Z: rows in 3 groups, each row roughly a mix of its group's directions:
Z (98 x 10):
[[ 0.72  1.67 -1.67 -2.31 -3.44  2.50 -1.51 -1.97  2.40 -0.25]
 [ 0.02 -0.57 -0.95 -0.55  4.87 -1.38  0.14  3.26 -1.63  1.02]
 [-0.55  3.33  0.11  1.17  0.68  1.79  0.15 -1.05  4.87 -0.44]
 [-1.36  2.05  1.55 -0.81  0.35  0.16  1.09 -1.33 -5.05  1.95]
 [ 4.14 -2.91 -1.73 -0.29 -2.16 -0.34  0.71  2.51  0.95 -0.55]
 [-1.06 -3.46  2.18  1.57  0.22 -1.22  0.90 -2.28 -3.67  0.49]
 [ 3.22 -0.98 -2.88 -1.43 -2.15  2.89 -1.60  1.35 -1.52  0.35]
 [ 3.23 -2.78 -1.71  1.10  1.81  0.77  3.21  0.40 -0.13 -2.20]
 [ 0.66 -3.01 -0.11  1.45  2.81 -3.29 -0.81  1.44  2.57 -1.37]
 [-0.83  3.11 -2.05  1.58 -2.35 -0.85 -0.12  0.49  1.55 -3.95]
 [-0.79 -2.82 -2.16 -0.18  0.46 -0.18 -2.29 -2.83  2.42 -2.98]
 [-0.79 -0.28  2.30  1.22  0.56 -2.22  2.38  3.60 -1.49  2.81]
 [-0.16 -1.24  1.40 -0.56  2.98 -0.64 -3.56  0.45  1.60  3.60]
 [ 1.07 -0.13 -1.70 -1.50  1.18  2.59 -3.84  1.54  0.17 -3.16]
 [-1.07  1.36  1.43  0.74  2.70 -2.29  2.69  1.67  1.16  3.47]
 [-0.74 -0.58 -1.33  0.91  0.71 -4.25  3.09  1.88 -2.45 -0.67]
 [-1.81  3.29  2.27  2.93  0.78 -1.15 -1.74 -0.25  0.54  2.90]
 [-1.79 -0.84 -3.20 -0.37 -2.79 -0.55 -4.29  0.70 -0.43 -0.25]
 [ 0.29 -2.80 -2.24  1.73  3.45  0.47 -0.32  0.16  3.25 -1.68]
 [ 0.65  1.06  4.83 -0.37 -1.22  3.08 -0.93 -0.99 -0.72  1.77]
 [-1.72  1.70 -3.06 -0.88 -0.96 -1.78 -2.02  0.38  0.25  4.14]
 [ 2.72 -1.32  1.80 -0.32 -2.97  3.27 -0.21  1.85 -1.92  1.56]
 [ 0.74 -1.61 -2.51  0.51 -3.86 -1.22  2.96  0.64  0.61  2.43]
 [ 3.21  0.42  0.83 -1.26 -1.73  1.52  4.42  0.96 -0.28 -1.71]
 [-1.68  1.10  0.62  3.83 -1.39 -0.91 -3.08 -1.26  1.01  2.75]
 [ 1.75  0.43  0.54  0.91  2.26 -1.25  0.91  2.29 -0.16  4.94]
 [ 0.62 -3.06  0.08  2.26  2.06 -2.88 -1.52  1.27  3.18 -0.27]
 [-0.23  1.48  4.24 -0.69 -2.76  1.68 -1.14 -0.06 -1.81  2.41]
 [ 0.27 -0.92 -1.59  2.50  3.32 -3.29 -1.08 -0.13  2.94  0.39]
 [-2.02 -0.95 -1.13  1.08 -0.55 -5.07  2.10  1.67  0.84 -0.42]
 [ 2.59 -0.83 -3.73  0.21  0.46 -1.23 -0.55 -0.59 -4.22  0.14]
 [ 0.65  0.73  3.56  0.84  4.91  0.63  1.11  0.55 -0.43  0.96]
 [ 0.35 -0.95 -0.59 -0.47 -5.30  2.20 -1.00 -2.29  0.36  0.82]
 [-0.26  0.23 -1.08 -1.61 -2.57  0.90  0.56 -2.53 -1.49 -4.61]
 [ 0.77  0.07  0.56 -1.63 -2.37  4.11  2.68 -1.42 -1.87  1.68]
 [ 1.31  0.39 -1.36 -1.19  0.32 -2.88 -2.16  4.81 -0.42 -0.09]
 [ 1.18  0.67  0.20 -0.65  3.86 -1.22  1.57  1.20 -0.83 -4.27]
 [ 0.92 -3.95 -1.64 -1.86 -1.72 -0.23  0.61  3.67  0.80  1.19]
 [ 0.12  1.78 -1.95 -0.03  4.04 -1.79  0.14  1.08 -2.53 -2.72]
 [ 0.36  1.11  2.01  2.54 -1.25 -0.61 -0.05  1.34  4.74  1.85]
 [-2.76  2.23  2.07 -0.73  1.17  0.40 -4.65  0.18  0.25  0.93]
 [ 1.89  0.11  0.49  0.70  4.35 -0.97  0.34  3.92  1.19  0.68]
 [-2.10  1.40 -1.08 -1.94  1.59  2.94 -2.13 -1.56 -3.46  0.42]
 [ 2.46  0.24  3.00  0.28 -0.38  1.09  1.53 -3.34  0.52 -3.36]
 [-0.31 -1.52 -0.13  3.69  1.43 -2.75 -1.48 -1.18  0.06  3.51]
 [ 0.78  1.95 -1.17 -1.79 -2.40  0.27 -1.87 -2.04 -4.19  1.22]
 [ 0.13  3.25 -1.44 -1.40  1.82 -2.10  2.40  1.59  0.18  3.29]
 [-0.46 -0.35  4.29  0.46  2.74 -0.83  1.95  1.12  3.03 -0.28]
 [ 0.06  3.66 -2.88  1.35  1.33 -1.90 -0.54  1.25 -0.34 -3.27]
 [-1.68 -2.50 -0.17  1.99  2.09 -1.17  0.54  1.11  3.62 -2.84]
 [ 1.93 -0.25 -1.18  0.87 -4.38  1.99 -1.68 -2.40 -0.25  1.94]
 [ 2.18  2.35  2.85  2.26  2.91 -0.57  0.86 -2.21  0.40 -1.86]
 [ 0.95 -0.04 -3.37 -2.44  2.87  0.70  1.51 -2.71 -1.50  1.65]
 [ 0.16 -4.01 -0.78  2.50 -2.51 -1.50 -0.64 -1.13 -2.64  1.16]
 [-3.47  1.49  0.77 -0.04 -0.38 -3.26 -1.93 -0.94 -2.71 -2.00]
 [ 3.32  0.31 -2.57  1.88  1.26 -1.92 -0.56 -1.22 -3.54  0.80]
 [ 0.98 -0.45  0.33 -0.01  4.08 -0.41  0.06  4.42  1.23  1.53]
 [ 1.24 -0.19  0.67 -0.63 -4.08  1.56  0.74 -1.64  1.80 -3.68]
 [-0.30 -1.06  1.45  2.55 -3.84  0.37 -1.05  1.37  2.77 -2.48]
 [-2.60 -1.52  1.05  2.30 -0.04 -3.79  1.03  2.10 -1.56  1.93]
 [ 2.31  0.63  0.35  0.26  0.77 -0.51  4.68 -1.06 -1.13  3.23]
 [-2.38  1.53  1.61  0.69  2.79 -3.45 -1.69  0.29 -0.29 -2.78]
 [ 0.60 -1.31 -2.59 -0.82 -0.44  1.28 -3.85  2.55 -1.49 -2.60]
 [ 0.26  0.64 -2.77 -3.82 -2.05  1.06 -2.85  1.40 -0.62 -1.75]
 [ 1.36 -0.20 -1.08 -0.59  0.75 -1.59  1.59 -2.13 -3.12 -4.27]
 [ 4.12 -1.49  0.75  0.30  2.66 -0.68  1.28  3.17  1.28 -0.87]
 [-0.99  0.21  0.75 -2.96 -0.11  3.74  1.62 -3.32 -0.92 -1.64]
 [-1.41  2.07  0.89  1.65  3.21 -0.37 -1.21 -1.78  4.06  0.50]
 [ 1.51  1.00  0.56 -1.58 -2.48  0.16  1.66 -1.02 -3.48 -3.65]
 [-1.81 -0.33 -0.42 -2.12 -2.82  3.10 -1.28 -3.17 -2.06  0.07]
 [ 2.73 -4.53 -0.57 -0.41  1.47 -0.94  0.29  2.38  1.95  0.70]
 [ 1.78 -3.24 -0.61 -0.54 -1.70  2.78 -1.26 -0.34  1.95  3.33]
 [ 2.04 -3.35 -2.06 -1.04 -0.09  0.45 -0.66  0.48 -3.11  3.21]
 [ 0.76  0.51 -2.35 -2.88  2.23 -0.01  2.58 -1.34 -3.66  0.35]
 [-0.15 -3.89 -1.82 -1.41 -3.89 -0.21  0.19  0.83 -0.38  2.26]
 [-0.29  2.77 -1.99  2.86 -0.32 -0.86 -2.41 -1.33 -1.13  3.46]
 [-2.41  0.69  1.05  0.72  1.50 -0.53 -0.47 -3.69 -3.04  2.82]
 [ 3.21 -1.74  3.24 -0.31  2.37 -0.07  2.37  0.37  1.15 -2.23]
 [-0.78 -3.82  0.58  3.00  2.87 -0.78  0.31  1.87  1.44 -1.55]
 [-1.12  0.36  3.69  0.37 -1.05 -0.42  3.06 -1.04  1.95 -3.30]
 [-1.33  0.16 -4.45 -0.27 -0.03 -3.53 -0.13 -1.19 -1.42 -1.98]
 [-1.50  1.94 -1.31  0.25  1.52 -0.48 -2.03 -3.17 -1.99  3.61]
 [ 0.49  1.32 -2.09  2.84  0.44 -3.26 -0.50  3.11  1.65  1.91]
 [-3.06  0.96 -3.51 -1.42 -2.40  0.30 -1.30  2.73  0.79 -1.13]
 [-0.54 -0.01 -0.30 -2.17 -2.69  3.59  0.89 -2.78 -2.80  0.03]
 [ 0.79  1.97 -1.65 -2.51 -3.18  1.53 -2.94 -1.04 -2.27  0.79]
 [-1.78  0.11  0.10  0.42  1.78 -0.18 -1.03  3.32  4.42  1.82]
 [-0.64  0.60  0.11  0.94  0.24 -3.76  3.41  0.37 -2.64  2.63]
 [-0.74  1.04  1.04  4.05 -0.03 -1.83 -2.20  0.86  3.48  1.20]
 [-0.14  3.25  2.08 -0.64 -1.49  3.30  2.46 -0.47 -1.49  2.16]
 [ 1.27  0.60 -4.62 -1.13 -2.24 -1.78  1.64 -1.16 -1.65  1.41]
 [ 0.89 -0.23 -3.93 -0.72  0.71  1.55  2.11 -3.02  2.13 -1.92]
 [-0.09 -0.02  3.80  0.56 -0.08 -1.86  1.23  3.20 -3.36  0.57]
 [ 0.03 -2.28 -1.70  0.33 -1.30  2.06 -2.57 -2.25  2.23 -3.29]
 [-0.11  3.02  2.56 -0.26  3.60  0.25  2.69  0.14 -0.34  2.32]
 [ 3.28 -0.75 -1.37 -0.85 -2.25  3.63 -1.08 -2.19 -0.79  1.67]
 [-2.26  3.26  0.13 -1.93  3.06 -1.28 -2.38 -1.15 -1.99  0.26]
 [-0.39  0.03  4.50 -2.11 -0.88  1.15  0.97  2.55 -2.19 -1.53]]
one row of each group, then the others: which group is each in?
[-0.67  2.50  1.23 -0.95  4.58 -1.42  0.81 -0.31 -1.86  2.28] | R
[-1.59  0.66  2.46  1.38  5.17 -1.21 -0.66  0.51 -0.01  1.30] | C
[-3.90 -0.60  0.71  0.63 -0.15 -1.71 -0.12  1.35  1.47  4.26] | W

[-0.99  0.21  2.01 -0.09 -0.95  3.13  2.48 -2.38  1.84 -3.25] | R
[ 0.64 -2.61 -2.06  0.93 -1.67  1.56  0.60 -1.64  4.54 -0.56] | C
[-0.46  0.52 -2.69  2.54 -2.91  0.06  0.05 -3.00 -2.36  2.07] | R
[ 1.71 -0.35 -2.01 -0.59 -2.20  2.72 -1.68  0.79  3.99  1.59] | R
[ 0.36 -1.31  0.75  0.69 -2.24 -0.32  1.01 -3.90 -2.65 -3.20] | C
[-2.29  3.00  0.88 -0.79 -1.25 -3.92  2.78 -0.28 -1.06  0.14] | C
[-0.86 -1.75  1.27  1.66  0.41  2.21 -3.36 -3.13  1.92  1.87] | C
[-0.20 -0.01  1.75  2.01  2.08 -2.27  0.81  1.85  3.36 -3.09] | R
[-3.86  3.61 -0.39  1.05 -2.19  0.31 -1.48 -2.13  0.83 -0.17] | W
